Here are some numbered points:
[-0.62  0.19 -0.51 -0.6   0.53 -0.12  2.09 -1.36 -0.18 -0.46 -0.85  0.28
 -0.7  -0.62 -0.01  0.35  0.71  1.32  0.59  0.36  0.99 -0.23] 0
[ 0.78  0.57 -0.02  0.97 -0.93  0.84 -1.9   0.74 -1.41  0.43  1.34  0.19
 -0.91  0.5  -0.43  0.39  0.13  1.03 -0.64 -0.65 -1.1   0.32] 1
[-1.22 -0.35 -0.84 -1.08  0.75 -0.31  2.34 -1.72 -0.54 -0.28 -0.88 -0.3
 -0.56 -1.1  -0.68  0.49  0.93  0.91  1.6   0.16  0.99  0.36] 2
[ 0.48 -1.08 -0.4  -1.31 -1.3   0.68  0.33  1.68 -0.87  0.15  0.42 -0.79
  0.6  -0.11 -1.03 -0.83 -1.3   1.34  0.49 -0.35  1.11  2.08] 3
[ 0.01 -0.51 -0.27 -0.41  1.41  0.45  0.11 -1.8  -0.7  -0.67  0.07 -0.56
  0.09 -0.19 -0.11  0.53  0.98 -0.36 -0.52  0.17 -0.83 -1.1 ] 4
[ 1.02  3.69  0.46  3.77 -0.07 -0.15  0.68 -0.14  1.81 -0.35 -1.15  0.44
 -3.45  0.56 -0.34  2.45  0.92  1.45 -0.36  0.09  3.25 -0.06] 5
[ 0.95 -0.7   0.84  0.8   0.4   1.12 -0.81 -0.59 -0.91  0.08  0.58  0.02
 -0.73  0.17 -0.68  1.13  0.19  2.06 -1.31 -0.57 -1.02 -0.47] 6
[-0.24 -0.35 -1.27 -0.49  0.25 -0.32 -0.22 -0.96  0.07 -0.82  0.22  1.24
 -1.68  0.06  1.48  1.59  0.58 -0.84  0.13 -0.48 -0.97 -0.69] 7
[-0.81 -0.6  -1.97 -0.64 -1.77  0.56 -1.51  0.31 -1.07  0.64  1.    1.2
 -0.38 -0.34  0.2  -0.22  0.11 -1.11  1.36 -0.27 -1.24  0.28] 8
[ 0.32 -1.45  0.43  1.3  -1.43  0.82 -1.58 -1.37 -1.48  1.44  0.41  1.18
 -0.66  0.32 -0.37 -0.12 -0.06  0.55 -0.13 -0.38 -1.26  0.2 ] 9
[ 0.62 -2.11  0.84 -0.96 -0.47  0.25  0.41 -0.04  0.27  1.13 -0.15  0.93
  0.89 -0.11  0.63 -0.88 -1.08  1.71 -1.47  0.21 -0.2  -0.09] 10
[ 0.37  0.09 -0.22 -0.19 -0.03 -0.19  0.75  0.79  1.33 -0.63 -0.92  1.24
 -0.37 -0.22  1.15  0.52 -0.68  1.12 -0.09  0.2   0.5  -1.95] 11
[ 0.39 -0.29  1.89  2.17  0.36 -1.25  1.67 -1.13  1.56  1.27 -2.31  0.6
 -0.34  0.07 -0.19  1.03  0.23  0.44 -0.61 -0.54  1.75  1.69] 12
[-1.3   0.34 -0.14 -0.28  0.17 -0.55  0.28 -0.87  0.08  1.18  0.19 -0.51
 -0.54 -0.56 -0.33  0.22  0.81 -1.69  1.43 -0.54 -0.28  0.43] 13
[-0.53 -2.54 -0.16 -2.07  0.43  0.18  1.53 -2.08 -0.64  0.26 -0.68  0.26
  1.52 -0.83  0.7  -1.12  0.06  0.02 -0.07  0.64 -0.86 -0.61] 14
[-0.42  1.19  0.98  1.29  1.   -0.64  0.45 -0.81  0.42 -0.65 -0.96 -0.53
 -0.35 -0.27 -0.35 -0.16  1.15 -0.38 -0.29  0.7  -0.17 -0.46] 15
[-0.5  -0.21 -1.48 -1.08  0.08 -0.18  0.1  -0.78  0.29 -1.21  0.2   1.23
 -1.31 -0.15  1.63  1.32  0.45 -1.14  0.67 -0.11 -0.96 -0.75] 16
[ 1.32  0.18  1.75 -0.71  1.63 -0.68  1.46  1.41  1.27 -2.29 -0.9  -0.33
  2.14  0.86  0.99 -1.47 -0.87  1.57 -3.    0.66  0.19 -0.03] 17
[-1.82 -0.72 -1.36 -0.81  0.57 -0.63  0.35 -1.09 -0.22  1.37  0.01 -1.01
  0.82 -1.06 -1.13  0.13  0.45 -2.38  2.74 -0.01  0.66  0.97] 18
[-0.29 -0.06 -0.83 -1.86 -0.11  0.75 -0.83  0.56 -1.77 -0.65  1.81 -1.54
 -0.01 -0.21 -1.23 -1.85 -0.04  0.06  1.    0.24 -1.41 -0.24] 19
[ 0.74 -0.82  1.37  0.29  0.29 -0.49  1.19  0.94  1.72  0.04 -1.32  0.29
  1.11  0.12  0.83  0.52 -1.21  1.53 -1.42  0.06  1.54 -0.34] 20
Which three points above are nearest to each new point? Their numbers follow each, nearest first.
[ 0.58 -0.84 -0.24 -0.7  -1.69  0.91 -0.27  1.45 -1.28  0.73  0.86 -0.93
  0.2   0.13 -1.4  -0.08 -0.88  1.25  0.43 -0.52  1.23  2.33] -> 3 1 19
[-0.16 -1.46  0.03  0.45 -1.59  0.87 -1.6  -1.19 -1.87  1.58  0.82  0.9
  0.13  0.21 -0.15 -0.76 -0.15 -0.14  0.26 -0.32 -1.5   0.12] -> 9 8 1
[-1.27  0.1   0.12 -0.29  0.46 -0.83  0.72 -1.15  0.17  0.99 -0.19 -0.66
 -0.83 -0.79 -0.49  0.5   1.05 -1.22  1.56 -0.24 -0.05  0.52] -> 13 18 2
[ 1.47  0.36  1.87 -0.87  1.75 -0.62  1.95  1.06  1.55 -2.68 -0.98 -0.19
  1.74  0.99  0.96 -1.21 -0.65  2.02 -2.9   0.94  0.41 -0.35] -> 17 20 11
[-0.71 -0.83 -1.56 -0.07 -1.56  0.38 -1.25  0.04 -1.03  1.09  0.54  1.06
 -0.58 -0.31 -0.22  0.12  0.19 -0.75  1.13 -0.29 -0.78  0.81] -> 8 9 13
[ 1.31 -0.36  0.09  0.2  -0.63  1.7   0.45 -1.25 -1.57  0.17  0.51 -0.65
 -2.26 -0.31 -1.57  1.09  0.24  2.12  0.74 -0.18  0.24  0.98] -> 6 1 9
[-1.11  1.57 -1.15  0.37  0.28 -0.79 -0.32  1.    1.38  0.28  0.2   0.25
 -0.06 -0.07  0.24  0.51 -0.05 -1.63  1.26  0.34  1.27 -0.51] -> 13 15 11
[ 0.44  0.72  1.26  1.04  0.29  0.13 -0.61  0.29 -0.09 -0.17  0.01 -1.38
  0.43  0.7  -0.15  0.1   0.31 -0.72 -1.22  0.09  0.1  -0.07] -> 15 4 1
[-0.8  -0.06 -1.19 -3.72  0.13  0.38  1.76  1.56  1.13 -2.52 -0.01  0.81
  0.61 -0.22  2.07 -1.36 -0.97  0.31  0.17  1.35 -0.47 -2.03] -> 11 16 14
[-0.79 -0.31 -0.65 -1.99 -0.06  0.81 -0.67  1.04 -1.51 -0.66  1.72 -2.24
  0.13 -0.39 -1.41 -1.95 -0.37  0.03  0.98  0.2  -1.08  0.29] -> 19 3 8
